Each row of Y is roughly a mix of the hidden directions of one of 3 groups.
Y, 110 rows:
[[ 11 -20 -18  13 -17   7  13 -14  41  28  40]
 [ -3   0  33  25 -31   4 -27 -21   8  -2 -43]
 [ -9  -9  24  26 -28  -3 -32  -4   3  -4 -50]
 [-15   9   3  12 -11 -33 -28   7 -17   1 -55]
 [ 25  -4  -2  -9   4  34  29  -6  18   4  51]
 [-24  12 -55  19 -11 -11  -9  -7 -24  26   1]
 [ -4   8 -53  16 -23 -11   1  -5 -30  32   3]
 [ -4  -4  45  -4  23  22   7  -1  41 -32   7]
 [ 44   9  -1  12 -40  -9 -10   0   5  24 -35]
 [-37 -16   2   5  44  13  18  -2   7 -20  35]
 [ -5  -7  20  22 -35  -8 -35  -2  -1   0 -48]
 [-11   5  53 -13  15   8   4  -3  25 -41  -7]
 [-12  14  20 -13  28 -10  -2  16 -28 -39 -37]
 [ 16 -11  -1  -6  10  29  29  -8  26   0  53]
 [ 16  20 -27 -11   8  -8  -6  38 -43  -3 -28]
 [ 28 -21 -20  23 -14   1  -2  -2  31  41  28]
 [ 10 -12   0  -4  15  36  29  -8  22  -6  50]
 [-53 -21   5   2  25   9   3  -4  -3 -23  35]
 [ -3   8 -24 -28  33   0  31   6   1   3  47]
 [ 21 -16 -10  11 -18   9  19 -11  35  29  43]
 [  9   9 -19 -26  25  10  37   0   7   4  49]
 [  6  26 -34  -9 -11   6  22  21 -52  -2  -2]
 [-25  10   5   8  -3 -29 -35   4 -23  -8 -47]
 [-27  10  -2  14  -6 -27 -32   7 -22  -2 -49]
 [ 31 -10  -7  -3   0  25  28  -8  23  13  50]
 [-21  13   6  13  -7 -34 -28   0  -5  -3 -54]
 [ -5   1  23  24 -24  -9 -33  -5   5   1 -53]
 [-16  17  19 -21  18  -4  -3  19 -39 -35 -32]
 [ 17 -13  -6 -12   9  28  34  -9  17   0  52]
 [  5   8  -6 -16  15  -8 -11  42 -40 -17 -35]
 [-23  12  14   9  -1 -25 -29   1 -17 -14 -53]
 [ -1   0  19  16 -37  -5 -34  -1  -7   3 -50]
 [-20  10   0  14  -8 -30 -30   8 -15   1 -54]
 [-23  -3  16  37 -28   2 -35  -8  -4   3 -39]
 [ 44  14   5  -2 -35 -19 -18   1  -6  14 -38]
 [  3 -23  20  14  -6   9  11 -28  50  11  31]
 [-13 -24  25  12 -10   5   9 -27  44  11  36]
 [ 14 -28 -15  26 -14   2   4  -4  36  36  33]
 [ -7 -12  16  16  -2  10   9 -34  49  15  32]
 [ -1   4  25  17 -36  -5 -33 -11   0   2 -47]
 [ -7 -20  27   7  -1  12   1 -34  53   2  22]
 [ 32  -6  -4 -13   1  29  30 -11  13   7  49]
 [-42  -9 -11   3  40  19  14   2  -8 -13  38]
 [ -8  -4  20  27 -28  -5 -38  -2  -7  -1 -47]
 [-11  -3  45 -20  25  18   9   3  28 -38   3]
 [ 32  10  13   6 -21 -26 -21   2  12   9 -52]
 [ -1   0  29  13 -38  -1 -33 -11  -7  -5 -45]
 [ 14   2 -22 -22  27   2  36   3   6   2  50]
 [ 17 -28 -20  26 -14  -2  13  -8  37  28  31]
 [ 11   2 -15 -27  30   7  38   2   6  -3  47]
 [-22  23  20 -22  20  -5   2   7 -32 -39 -30]
 [  5  14 -52  13 -21 -12  -5  -8 -22  39  -3]
 [-15  14  18 -18  20  -4 -11   7 -28 -40 -41]
 [ -6   5 -46  10 -17 -26 -16  -1 -31  31 -17]
 [-20  14   9  10  -7 -31 -32   2 -12  -4 -53]
 [ 22 -18 -17  21 -18   3   6  -1  27  41  38]
 [ -7 -10  39  -9  15   8  23  -6  43 -34  13]
 [  5   1  31  22 -32  -6 -27 -18  11   0 -45]
 [  4 -17 -27  24 -25   3   4 -16  29  37  33]
 [-19 -17  29   5  -6   9  14 -36  42  -5  28]
 [-33  -6  14 -14  41  20  16  -9  -5 -31  29]
 [-18  21  11  11 -10 -26 -31   1 -12  -3 -53]
 [-25  10  28 -24  16  -5  -9  10 -24 -40 -32]
 [ 21 -12   1 -11  11  36  35  -3  17  -2  46]
 [ 10   4 -46   9 -28 -18   1   1 -32  36  -6]
 [ 12  -5  -6  -7   7  35  33  -8  18  -1  52]
 [-34  25  11 -19  18  -2  -1   5 -32 -35 -30]
 [  2  11 -42  19 -17 -12 -20   0 -36  33 -17]
 [  0  23 -23 -11  17  -7   4  28 -43 -21 -34]
 [ 10  33 -28 -13   2  -5  -2  27 -50   2 -20]
 [-16  23 -25 -20  -2   2  -2  28 -50 -13 -22]
 [ 11  10 -18 -30  34   2  35   3   3   0  44]
 [-12  16  12   5 -13 -28 -26   3 -23  -6 -55]
 [ 15  11 -30 -27  24   3  31   9  -6   9  45]
 [ 22 -12   2 -10  13  30  28  -8  21  -1  51]
 [ 13  15 -21 -18   7  -4  -7  43 -43  -7 -27]
 [ -8  -3  47  -8  19  16  11  -2  36 -36   9]
 [-52 -18  -8  27  32  -9  -7   3  -2  -9  26]
 [ 36  11   0   7 -34 -10 -20   9  -5  18 -47]
 [-17  12   4  11  -8 -28 -30   5 -16  -1 -56]
 [ -2  11  30  10 -42   5 -27 -21   3   3 -40]
 [ 23 -20 -25  23 -19   0   4  -6  28  38  31]
 [-11  19  25 -22  22  -2  -7   3 -24 -40 -37]
 [ 21 -27 -20  16 -27   3   0  -3  27  37  33]
 [  1 -14  42 -16  20  14  13   5  40 -29  18]
 [ -3  23 -14 -23   6  -3  -5  31 -49 -17 -28]
 [ 41  23   4  -5 -38 -14 -11  -7   6  24 -32]
 [ 54  16   7  -7 -27 -14  -3  -3  11  13 -35]
 [ 16 -22 -21  21 -17   3  -2 -13  37  37  30]
 [ 13 -22 -28  22 -20   1 -11  -1  28  43  26]
 [ 17 -11  -6 -13   6  28  32  -4  17   2  55]
 [ -9  19  20 -15  15  -9 -28  16 -38 -19 -39]
 [  7   2 -21 -20  29  -5  34   0  12   4  51]
 [  1   4 -31 -15  43  -3  23  17 -16   1  40]
 [  8  27 -30 -26   6   6  15  33 -40 -14 -15]
 [-22  18  21 -24  14  -3 -10   9 -33 -37 -32]
 [  4   3 -19 -20  30   7  35  -1   6   2  52]
 [-10  -6  49  -1  18   9   0   6  39 -34  -7]
 [  7   1 -19 -26  32   7  35   3  -3  -4  49]
 [ 16  -7  -2 -16   5  26  40  -9  22  -2  48]
 [ -8  18 -25 -17   2  -7 -12  33 -48  -9 -29]
 [ 10   0 -15 -22  30   8  38  -2   7  -4  50]
 [ -6   8   6  15 -13 -33 -29   5 -13   5 -55]
 [-22  13  10   6  -5 -26 -36   9 -23  -7 -48]
 [  8  27 -31 -12   2   0  14  24 -50 -12 -20]
 [ -8   4  52  -3  17  15  -6   6  28 -34 -22]
 [ 21 -25 -13  21 -11   2   9 -10  42  30  34]
 [ 20 -19  -8 -12  13  26  24   1  20   6  54]
 [-15  21  13 -30  14  -1 -12  13 -33 -35 -35]
 [-15   2  12  29 -34  -6 -40  -3 -10   7 -39]]

Here is one row from each group, named. Which group is each of the other rows in?
[ 18 -17  -4 -15   5  22  34  -4  15   0  55]	S
[-12  22  18 -19  19  -4  -7   7 -34 -37 -38]	L
[-37 -13  -2  -2  27  22  22  -7   2 -15  47]	T

[ 13  12 -34  -3  -8  -5  -4  33 -52   3 -20]	L
[ -9   1  21  24 -27  -5 -36  -5   0   2 -51]	T
[  7  -2  49  -8  15  25   6   9  38 -27  11]	S
[  5  -9  36  18 -22  -2 -29 -10  -3 -17 -48]	T
[ 25   0 -32 -18  21  -1  36  12   4  11  42]	T
[ -9  20  11   1  -5 -26 -33   0 -19  -2 -54]	S
[  3  21 -28 -13  -2  -8  -9  31 -51  -1 -25]	L
[ 18  -4   3 -17  11  32  29 -14  17  -4  51]	S
